In the data rows, the value 128 means zero.
Here are some points, one per row:
[ 51 150 136  94 162 111 137 135  84 171  91 101 109  99 132 165 139  85  85 164  97  98 132 150 110  62 128  86 162 172 127 171 162 134  80 113 100 125 162 147 155 167 141 121  86 157 101 139]
[104 175  55  92 135 117  69 198 143  96  68 179 130 151 103 117 186 152 152 149 111 123 124 118 161 125 131 139  56  94 129 175 142  74 145 150 111 125 142 111  97 115  92 107 144 142  74 144]
[169 114 149 112 131 134 115 131 115 156 112 169  82 166  55 174 171  87 140 154 160 182  97 136  81  91 179 146 140 104  95 106 111 151  73 153 157 141 137 149 175  89 188  84 142 128 163 131]
[148  81 129 116 155  41  91  90 129 182 135 125 139  78 134  92 147 137 128 133 106 134 183 114 123 143 149 147 135 133 136  73  62 109 127 165  70 165 193 158 140 114 154 131 175 121 118 133]
[134 163 153 131 175  78 131 160 192 131 118 150 146 147 147 147 101  95 160 107 118 159 102 116 118 152 144   2 145  99 119 104 130 153 170 117  89 164 164 132 108 125 101 112 129 123 124  98]
[ 54 113 149 110 114 120 100 108 124 110 163 103 120 149 111 156 130 165 134 190 111 126 120  58 141 163 139  72  93 158 127 121 115  83  99 152 125 136  80  83 173  88 107  94 116  75 158  74]
[168 128 136 109 167 146  73 156 145 107 184 105 132 115 122 161 105 105  83 153 143  98 104 114 215 115 103 146 152  92 147 159 104 157 138  80 128 136 105 117 145 166 161 104 185  78  96 139]
[150 155 194 133 124 134 129  96 129 127  67 123 179 148 114 120 158 127 127 116 157  80 121 161  68 181 126 166 114  74 136 133  86  86 118  95  86 129  73 171 154 211 139 145 102 144 154  98]
[143 180 111 146 109 151 125 113 157 151 179 156 143 127 161 121 140  98 137 219 143 137 143 167 146 172 154 138 161 149 192 162 162 120 184 118 114 130 146 129 134 112 150 122 132 181 201 146]
[ 80 105 166 146  86 177 128 131 143  93 163 169 159 123 189  78 178  85 110  66 142 142 146 154 125 140 141 171 123 132  93 182 153 137  98 125 114 121 176 110 147 118 137  79 155  88 130 116]
[129  86 132 174 136  86 133 107 176  97 165 203 156  59 101 165 143 182 101 102 145  83  72 145 137 131  87 107  86 155 129 135 124 109 123 113 178 104 163 139 135 126 147 116  94 162 131 134]
[ 87 103 135 110  99 134 117 151  99  82  93 125 133  93 168 151  78 101 147 154 172 121 135 149 111  92 151 121  21 173 179 104  66 176 141 101 114 157 102 136  83  99 109  96 123 141 125 133]
[141 140 136 124 127  98 117 173 175  73  97  94 140 128 119 161  79 118 119  76  87  86 133 127 145 111  74 173 118 163 103 134 189 130 127 182  73 181  82 112 148  97 143 139 130 161 191 132]
[120 173  88 132 181 146 183 157  98 128 179  82 142 131 157  44 130 161 150 131 203 139 118 130  99 109 112  73  93 117 117 127 140 125  74 166 104 142  97 169 169 132 173 152 154 118 115 130]
[137 102  94  95  81 127  89 106 129 144 158 136  55 132 125 139 107 121 112  82 157 146 144  97  75 189 140 114 134 122 153 144 142 155  89 126 118 174 131  88 166 158 104 145  90 167  77 217]
[144 173 106 162  59  86 138  84 110 170 111 120 157 142 151 147 136 179 130  89  47 199 115 173 150 130 123 122 119 106 146 142 121 186  95 102 138 129  89 124 144 136 126 101 144 130 111 110]
[119 161 165 137 130 179  46 149 140 125 155 102 148  94 137 110 164 182 134 169 111 136 109 118  61  95  96 145 149 155 102  46 178 141 148 100 150 130 121  80  75 148 136 114 160 152 107 125]
[139 162 104 155 133 179 123 108 119 107  84 140 103  49 119 172  65 174 155 117 116 117 146 103 113  89 163 142 126  70 144 128 154  95 133  91 131 115 188 121 197 116  90 153 154  99 141 123]
[ 66  92 169 123  85 112 150 119 113  97 135 126 102 170  64 105 115 172 102 130 125 200 129 175 152  92 143 133 167 135 103 161  75 135 205 150 131 157 139 135 160 165 153 195 153 167 114 109]
[140 104 142 112 130 122 185 164 125 163 140 131  88 147 172 112 140 170 159 136 145 158 162 108 137 126  62 185 145 108 151 113 152 103 181  79 140 150 107 146 165 116 153  65  51 113 118 147]
[ 96 111  94 142 159 127 166  97 132 134  75 151 136  96 150 149 177 127 161 120 197 143 121  99 185 153 155 164 225 125 104 143 123 121  84 102 129 168  91  91  74 115 120 153 140 157 118 141]
[146 119  79 154 103 171 144 160 132 135 161  95 191 139  86 140 116 108 111  97 123 155  93 114 129 103  90 133 165 167 157 112  95  62 108 122 150 160 161 172  80 155  68  89 128 122 153 149]
[141 120  80 120 108  90 121 174 120 121 165 106  87  81  90  59 161  73 156 104 114  95 132 121 122 137 139 143 145 135 120 112 135 171 154 115 165  92  92 149 154 149  74 127 113 156 142  24]
[174 165 131  48  65  91 158  78 123 122 172 167 147 125 187 158 105 110 132 145 133 146 101 160 109  99 148 172 175 142  92 108 148  85 118 147 109 124 121 151 107 149 126 183  95  53  97  97]
[166  92 126 123 133 109 100 112 140 138 113 106 119 150 127  81 141 169 135  93 155  94 147 144 133  69 200  85 151 165  83 152 139 128 168 118 132 101  60 127 125 132  76 122 120  93 194 200]
[134 130 127 139 107 139 126  42 113 100  84 126  46 159 154  90 108 109 131 141  99  78  94 105 187 111  78  78  88 116  93 106 154 100 145 150 160 141 143 185  84 125 128  64 174 152 153 117]
[146 132 124 161 135 137 102 179 114 171 124 166  88 122 165 131  99 142  36 160 115 167 166  68 102 134 112 113 110 121  82 171  69 137  91 113 126 116 109 144  84 117 123 170 124 145 189 102]
[170 153 132  96 119  91 158 126  85  87 128  79 192 161 133 129 188 123 132 131 118 110 180  92 127 128 115 118 134 117 116 135 102 150 123  75 204 150 190  91 147  94 143 190 112 129 138 150]
[ 88 154 120 146 147 105 105 126 137 166  95 156 166 157 116 125  57 111 174 128 191 136 179 148 131 173  53 149 129 165  95 114 135 161 126 132 196  96 142 138 148 152 123 133 144  77 115 135]
[131 141 156 122 127 173 143 136 127 184 114 125 110 100 151  91 114 128 169 139 115  81  38 144 130 124  97 137 139 118 143 161  51 142 139 168 126 128 164  51 144  80  92 152 105 131 122 148]
[141 147 195 128 118 109 172 151  69 106 125 148 130 112 103 154 127 140  81 120 112 119 143 142 103 177 106 103 162 134 186 129 158 116 149 175 136  82  84 157 105  61  81 110 209 136  80 149]
[120 121 129 116 104 195 108 154 192  87  86 133 162 161 134 102 110 122 141 131  74  95 110  80 166 155 162 123 148 158 151  70 134 158 111 123 125  69 108 226 149  97 168 160  97 140  91 134]
[140 121 124 202 120 115 147 162 129 119 107  48 113 134 184 189 135 123 132 126 121  98 111 126 104 181 198 156 115 143 109 142 129 101 167 190 187 131 140 129 102 175 166 118 130 103  92 127]
[134  84 106 126 138 157 169  82 143 176 105 153 137 132 141 165 173  77  92  89 140 155 140  83 108  85 104 125  95 142 168  96 136 129 191 147 110 104  92  74 159 150 144 186 154 120 120 114]
[177  68 147 169 145 123 142 104 148 103 122  87 107 127  76 118 101  79 179 183 109 178 135 151 116 119 111 120 106 142  85 172 136 106 107  91  76  77 118 115 106 103 123 137 121 146  51 128]
[143 102 131  97 166 140 155 121 147  88 108 110 100  98  98  74 145 147  79 160 120 183 116 163 167 171 124 143  90  97 158  94 175 184 101 172 128 110 152 122  89 191  90 147  85  77 171 165]
[143  76 123 133 145 149 166 160  96 159 138 184 144 207  96  83  71 163 130 128 100  48 142 120 113 112 168 135 121 138 168 137 173 127  97 109 119 149 142  86  78 152 152 111 142 124 132  72]
[ 62 168 104 166 124 116 117  83 163 126 164  89 101 158  98 135 129 107  84  89 139 106 156 151 124  99 138 145 140  51 174 111 113 122 138 112 123 102 134 100  75  69 157 139  88  93 121 133]
[115 125 117  89 209 177 115 109  38 163 210 124 153 123 123 182 124 136 168  71 122 141 152 171 171 154 149 125 117 105  77 110 118 135 126 153 122  83 152 125 112 128 133 129  92 189 165 130]
These points spread out most along one direction. Take the direction at right angles to it along which they spread out most. Go by this last direction. For each point below, how far along it does it lie, from 0 to 99? The average is 50, and the first point in the table lies past the average. One standard deviation of the points above along it is 16.
[168 128 136 109 167 146  73 156 145 107 184 105 132 115 122 161 105 105  83 153 143  98 104 114 215 115 103 146 152  92 147 159 104 157 138  80 128 136 105 117 145 166 161 104 185  78  96 139] 43
[ 80 105 166 146  86 177 128 131 143  93 163 169 159 123 189  78 178  85 110  66 142 142 146 154 125 140 141 171 123 132  93 182 153 137  98 125 114 121 176 110 147 118 137  79 155  88 130 116] 33
[140 104 142 112 130 122 185 164 125 163 140 131  88 147 172 112 140 170 159 136 145 158 162 108 137 126  62 185 145 108 151 113 152 103 181  79 140 150 107 146 165 116 153  65  51 113 118 147] 31
[143  76 123 133 145 149 166 160  96 159 138 184 144 207  96  83  71 163 130 128 100  48 142 120 113 112 168 135 121 138 168 137 173 127  97 109 119 149 142  86  78 152 152 111 142 124 132  72] 48
[143 180 111 146 109 151 125 113 157 151 179 156 143 127 161 121 140  98 137 219 143 137 143 167 146 172 154 138 161 149 192 162 162 120 184 118 114 130 146 129 134 112 150 122 132 181 201 146] 38
[143 102 131  97 166 140 155 121 147  88 108 110 100  98  98  74 145 147  79 160 120 183 116 163 167 171 124 143  90  97 158  94 175 184 101 172 128 110 152 122  89 191  90 147  85  77 171 165] 48
[174 165 131  48  65  91 158  78 123 122 172 167 147 125 187 158 105 110 132 145 133 146 101 160 109  99 148 172 175 142  92 108 148  85 118 147 109 124 121 151 107 149 126 183  95  53  97  97] 18
[104 175  55  92 135 117  69 198 143  96  68 179 130 151 103 117 186 152 152 149 111 123 124 118 161 125 131 139  56  94 129 175 142  74 145 150 111 125 142 111  97 115  92 107 144 142  74 144] 64
[115 125 117  89 209 177 115 109  38 163 210 124 153 123 123 182 124 136 168  71 122 141 152 171 171 154 149 125 117 105  77 110 118 135 126 153 122  83 152 125 112 128 133 129  92 189 165 130] 70
[129  86 132 174 136  86 133 107 176  97 165 203 156  59 101 165 143 182 101 102 145  83  72 145 137 131  87 107  86 155 129 135 124 109 123 113 178 104 163 139 135 126 147 116  94 162 131 134] 48
